(in the rows, 128 means zero)
First come named moves, each a turn or a mirror, each shown by rows before and after it. For each pair of rows after them, which moves, in which order, take the first row to the second? The first pair is done for you.
move ver:
[169 122 122 131 120 151 143 169 111  91 145  88  99 133 126 130 120 134
  99 124 128 129] |-> [162 131 130 129 121 153 140 162 109  91 140  82 101 119 129 129 124 128
  93 126 129 133]
[139 120 118 119 148 142 104 102 123  86 168  83 120 106 147 128 152 127
  78 123 118 120] |-> [148  94  80 125 139 132 109 130 130  89 185 100 119 137 131 121 128 137
  88 137 109 109]
[114 105 111 111 165 168 124  76 143 109 133 102 128 111 144 166 156 167
  86 124 116 129] |-> [126  83  74 116 161 158 130 111 153 110 153 117 131 146 125 154 133 181
  99 139 112 117]
move Sobe:
[ 99 144  87 114 148 152 159 109 129 116 143  99  99 156 122 114  75 174
 122  92 116  77] |-> [128 163 105 120 125 165 171 153 103 111 131  81  77 135 121 120  91 153
 125  88 133  92]
[ 87 159 151 164 162 111 120  72 129 115 131 145 155 135 153 140 154 136
 103 132 134  85] |-> [128 183 175 171 129 125 140 126  98 108 121 124 128 105 152 144 168 105
 106 130 154 105]
[125 154  78 152  60 207 186 194 134  71 110 106 126 141 155 125  54 147
 116 112 138 106] |-> [ 90 125  58 143  88 191 169 139 164  74 116 130 154 166 159 114  39 176
 116 112 116  89]
[143 133 112 131 126 134  98 134  95 101 148 103 106 119 133 100 144 146
  73 118 136 129] |-> [126 123  97 131 135 127  90 115 105 102 150 111 116 132 133  95 138 157
  71 119 128 119]
move lefe:
[120 121 100 161 125  80 130 148 125 145 171 146 164 131 102 127 130 116
 138 161 101 147] |-> [116 142 122 156 123  75 126 144 115 158 153 146 165 114 110 131 142 100
 145 160 111 160]
[147  76 136 147 125 131 134 115 105 116 124 111  90 141 150 112 147 143
  90 111 118 102] |-> [163  76 131 148 113 125 135 141  99 117 126 113  95 148 141 108 152 133
  96 120 122 104]
[120 156 152 114 112 148 161 132 135 138  95 114 117 111 141 131  99 128
 137 112 137 136] |-> [118 144 141 113 115 148 160 121 146 131 102 109 118 115 144 133  91 143
 129 107 129 131]
[104  97 102 113 146 142 127  83 141  98 141 129 128 141 115 126 148 164
  89 122  96 109] |-> [133  87  78 126 130 130 131 134 129  99 155 142 122 166  90 121 149 153
 102 137 104 106]
move biliv:
[130 109 130 131 138 127 110 119 127 112 149 126 126 126 129 128 160 129
 104 142 127 126] |-> [115 140 150 116 129 121 126 111 139 142 113 134 132 110 139 132 149 117
 132 133 137 133]
[141 126 132 141 129 139 109 146 112 106 140 125 116 123 122 130 162 112
 107 129 127 135] |-> [128 152 155 125 123 126 117 138 122 134 108 131 124 106 127 133 148 102
 129 128 137 143]
[118 161 149 130 122 138 130  97 135 109 119  97 125 105 139 120 152 114
 144 115 131 136] |-> [127 153 125 122 101 130 158 137 149 129 111 115 121 128 123 116 108 123
 176 122 133 133]
Pairs:
Each pair is two moves apart.
[135 113 132 142 144 126  91 106 112 122 135 123 140 132 145 141 133 137
 122 138 132 137] |-> [127 123 125 136 129 113 110 129 124 150 115 140 141 140 137 140  99 141
 156 144 139 143]	biliv then ver
[130 145 141 133 133 116 122 120 125 117 125 120 132 123 136 134 139 118
 121 129 130 133] |-> [131 134 129 135 135 111 116 123 125 117 137 125 135 134 130 136 144 123
 119 136 126 127]	ver then biliv
[135 118 135 149 114  97 133 194 122 149 145 166 154 127  89 141 102 101
 155 142 144 154] |-> [123 136 185 156 142 110 101 133 100 134 141 140 164  88 108 147 161  83
 115 130 143 163]	biliv then biliv
[143 139 140 147 128 138 112 150  97 117 151 132 123 116 120 125 180 110
 122 154 135 149] |-> [100 130 139 141 149 133  98  89 124 120 149 141 146 121 133 124 173 130
 115 145 122 137]	lefe then Sobe
[129 149 150 133 115 155 143 138 115  87 129  71  93 108 147 154 126 107
 100  93 133 129] |-> [119 156 141 119 103 149 163 138 133 102 111  78  97 113 147 152  91 117
 123  86 136 126]	biliv then lefe
[122 114  97 134 127 124 137 143 163 141 141 127 117 160 106 142 124 122
 136 123 107 127] |-> [117 143 118 122 119 128 152 143 161 155 115 120 109 134 118 150 118 114
 145 112 116 137]	ver then biliv
[185 129  82 167  97 102 125 233 121 133 160 124  88 152 105 122 154  94
 180 170 132 104] |-> [123 184 181 150 133 138 108 103 127 110 111  55  95  50 171 149 202  96
 114 110 133 120]	ver then lefe
[149 118 101 111 110 177 182 166 154  94 130  94  86 133 151 140  59 175
 111  86 131 115] |-> [178 148 124 121  90 152 184 220 124 120 107 111  83 117 129 139  85 125
 147 108 154 137]	lefe then lefe
[ 93 118  98 137 114 152 138 103 130 110 123 137 137 171 105 124 134 125
 119 137 114 149] |-> [ 99 131 110 142 121 152 126  93 115 109 121 129 142 157 105 126 163 109
 112 144 121 156]	lefe then biliv
[146 154 163 130 112 146 143 149 134 163 123 133 139  91 136 138 119 133
 139 111 141 134] |-> [129 125 124 130 121 133 138 138 153 170 135 157 155 130 126 130  91 154
 146 125 129 120]	ver then Sobe
[114 125 119 131 110 139 136 129 149 136 131 121 146 163 137 122  62 136
 111 145 133 131] |-> [143 134 139 145 109 154 126 143 117 109 147  92 129 138 137 121 106 118
  81 140 142 142]	biliv then Sobe
[ 86 167 139  97 134 113 112  91 141 155  70 138 140 128 143 114 116 119
 134 132 139 134] |-> [134 166 122 106 101 118 139 178 116 152  79 137 114 134 122 115 102 103
 151 142 151 146]	ver then Sobe
[155 121 121 139  95 111 151 176 135 139 133 134 123 154 104 140 134 122
 146 131 127 144] |-> [135 142 164 139 113 110 128 123 124 134 111 116 134 110 126 152 173 107
 129 120 130 156]	biliv then biliv
[149 183 161 139 141 124  91  93  82 178 105 136 125 111 156 115 162  85
 170 109 143 170] |-> [188 111  82 160 139 137  90 145  74 124 189 133 106 170 127 101 154 118
 141 131 114 148]	biliv then biliv
[161 116 162 179 146 132  86 133  87 136 148 125 130 112 125 134 189  97
 105 145 123 119] |-> [166 116 158 179 136 116  86 152  83 154 144 141 134 123 115 131 178  89
 128 154 130 121]	ver then lefe
[157 118 154 130 172 119 113 118 137 136  62 144 135 174 138 147 127 113
 102  93 139 141] |-> [156 111 140 125 171 120 122 127 147 129  64 148 135 188 139 147 105 130
 104  93 134 137]	lefe then biliv
[ 85 133 147 113 146 112 117  67 149 139 109 128 151 112 139 132 131 137
 115 112 121 122] |-> [ 96  97 108 126 149 106 108  83 153 126 145 142 155 149 120 116 124 157
 109 127 106 109]	ver then biliv
[141 132 100 128  84 140 159 122 119 105 118  83  89 127 171 126 103 147
 108 135 145 115] |-> [138 109  73 132  88 124 150 132 124 110 137 105  98 155 153 117  93 154
 120 149 139 106]	Sobe then lefe
[ 92 139 110 104 137 121 128 104 170 145  98 123 140 139 124 139 110 149
 154 121 123 121] |-> [132 156 114 112 106 128 150 168 144 142  98 109 114 129 112 143 112 129
 165 124 141 137]	Sobe then ver
[106 140 163 126 163  98  80  73 121 145 120 144 171 114 136 135 167 116
 129 128 132 132] |-> [150 153 137 119 112  95 138 182 117 169 105 152 138 133 114 133 113 105
 179 135 152 141]	Sobe then biliv
[157 122 154 152 137 122 166 187  92 143  89 122 121 103 138  83 134  74
 122 134 163 154] |-> [106 122 169 140 165 145 154  97 127 117  80  93 134  85 177  88 124 114
  89  99 143 139]	lefe then lefe
[103 177 136  89 139 101 110 133 137 132  88 133 128 128 157 119  73 132
 161 109 124 130] |-> [124 178 136  95 125 118 121 163 126 116  91 118 106 115 160 121  75 127
 151 102 128 137]	lefe then Sobe
[117  95 122 144 102 156 154 170 144 116 131 128 126 154 104 129 132 165
 127 147 114 142] |-> [ 92 136 171 132 107 150 147 129 148 141  84 122 133 107 124 135 152 148
 130 130 128 153]	biliv then biliv
[128 109 108 152 146 129  95 125 117  96 145 144 125 131 125 116 162 146
 112 131 136 111] |-> [123 157 150 140 137 123 108 127 116 123  97 142 124  96 131 127 164 123
 134 118 156 129]	Sobe then biliv
[105 142 140 103 149 139 134  47 129  78  94  89 122  84 158 121 152 165
  90  92  99 118] |-> [ 91 152 144  93 142 135 145  47 148  96  73  99 129  88 159 122 125 169
 111  89 104 116]	lefe then biliv
[192 133 143 141 113  91 113 139 152 105 127 143 126 144 133  91 216 122
 152 174 121 125] |-> [187 138 146 136 107  83 121 139 160 122 116 153 129 145 131  90 200 120
 169 176 124 127]	biliv then ver
[119  97 104 104 117 121 168 147 133 134 138 137 113 164 110 128  83 152
 162 133 119 105] |-> [117 153 181 100 119 126 157 118 104 142  96 113 112  96 131 148 138 108
 153 121 147 135]	lefe then ver
[138 148 119 139 129 102 108 144 118 165 113 126 111 128 106 149 132  89
 156 156 123 171] |-> [122 114  87 143 147  97  90 116 135 156 140 136 128 157  99 145 127 110
 143 163 103 152]	Sobe then biliv
[141 107 112 141 146 167  97  94 159  91 146 100 165  93 161 138 129 146
  62 109 114 106] |-> [117 127 108 117 130 157 126  93 195 120 111 120 172 106 164 140  75 160
 100 100 117 101]	biliv then lefe
[117 130 133 113 139 149 132 101 145 104 131 115 135 126 152 133 139 144
  98 108 127 125] |-> [151 112 104 126 125 139 138 159 131 106 156 129 132 158 129 127 133 140
 113 129 134 123]	lefe then lefe
[133 146 156 129 128 127 117 111 130 126 122 106 126 108 112 119 140 114
 128 123 141 126] |-> [130 122 138 128 135 139 116 101 139 106 140 110 123 127 114 110 126 139
 112 119 124 118]	lefe then lefe
[135 129 122 115 133 142 162 112 157 129  96 113 112 118 143 147  50 155
 125 121 113  89] |-> [151 115 115 118 131 141 165 130 152 124 107 110 106 122 143 138  51 158
 122 123 113  87]	ver then lefe
[116 169 140 129 109 165 185 122 126 133  89 116 132 137 138 114  81 162
 156  81 153 163] |-> [128 135 140 157 137 187 143  91 101  79 147  89 130 132 141 113 140 163
  90  82 134 160]	biliv then biliv
[156 130 156 138 131  97 108 151 124 145 112 144 109  92 112 147 176 109
 145  94 112 157] |-> [150  90 102 137 130  91 117 158 153 140 138 163 114 145  98 137 127 143
 155 103  96 136]	lefe then ver
[ 81 165 133 113 134  80 121 106 140 172  92 138 150 122 151 137 110 124
 161 130 144 130] |-> [113 102  68 135 138  94 110 145 133 125 168 143 135 172 128 123 104 154
 134 150 115 109]	ver then biliv
[119 119  95 123 111 125 152 160 135 148 123 135 128 155 118 127 110 137
 150 135 119 121] |-> [137 111 105 143 127 132 124 148 105 121 153 122 124 142 113 127 164 125
 112 139 114 129]	biliv then lefe
[100 122 138 101 132 160 175 101 156 125 114  95 129 141 146 131  76 174
 125 121  94 101] |-> [144 114 112 122 108 140 180 184 132 138 136 115 118 167 108 127  79 147
 157 157 110 109]	lefe then lefe
[120  94  81 127 139 154 108  76 172  88 145 121 131 165 190 122  91 148
  95 121  68 136] |-> [189 127 101 141  89 171 144 183 127  80 139  94  83 135 174 131 106 112
 109 122  95 162]	Sobe then ver
[132  89 113 142 134 117 131 122 143 150 142 169 148 139 143 111 124 137
 131 159 123 112] |-> [140 126 166 143 126 138 132 113 119 143 115 137 133  89 163 122 158 111
 113 141 138 132]	ver then Sobe
[119 117  91 114 145  76 110 141 154 168 132 185 157 166 113 116 127 126
 162 153 127 113] |-> [177 130 120 137 130 111 111 192  99 127 158 134 119 123 113 125 186  93
 125 153 142 140]	biliv then Sobe
[ 93 159 218 126 143 151 124 125 116 125  83 122  87 129 112 107 156 130
 120 103 144 131] |-> [111 104 162 146 162 148  99 132 110  98 147 136  88 182  93  96 169 144
  89 126 117 111]	ver then biliv
[133 136 118 131 133 147 131 133 124 107 145 117 116 123 132 124 132 147
 105 118 122 126] |-> [125 154 144 128 139 142 127 124 119 123 127 114 122 104 138 132 145 134
 110 116 128 136]	lefe then biliv
[118 166 168 113 131 124 138  86 142 119 115 130 105  90 160 137 129 122
 119 122 126 137] |-> [158 136 109 126  99 111 160 165 138 119 145 155  90 147 125 127  93 126
 145 147 122 127]	ver then Sobe
[160 145 155 124 124 115 114 165  89 152 114 143 127 119 120 120 179  61
 153 141 155 130] |-> [100 141 165 107 157 120  94  65 129 155 101 141 153 112 149 124 173  96
 131 117 137 120]	lefe then Sobe
[119 139 128 110 122 127 136 119 153 153 102 129 127 120 135 132  90 138
 148 117 132 129] |-> [127 125 110 109 121 132 133 131 154 142 114 135 125 140 125 127  84 146
 146 123 127 124]	lefe then lefe
[103 182 143 104 101 119 205 160 120 128  80 129 111 102 156 119  84 128
 161  99 147 138] |-> [153 145 105 138  95 122 191 221  87  97 140 130  98 128 129 110 112 115
 147 124 139 138]	biliv then lefe
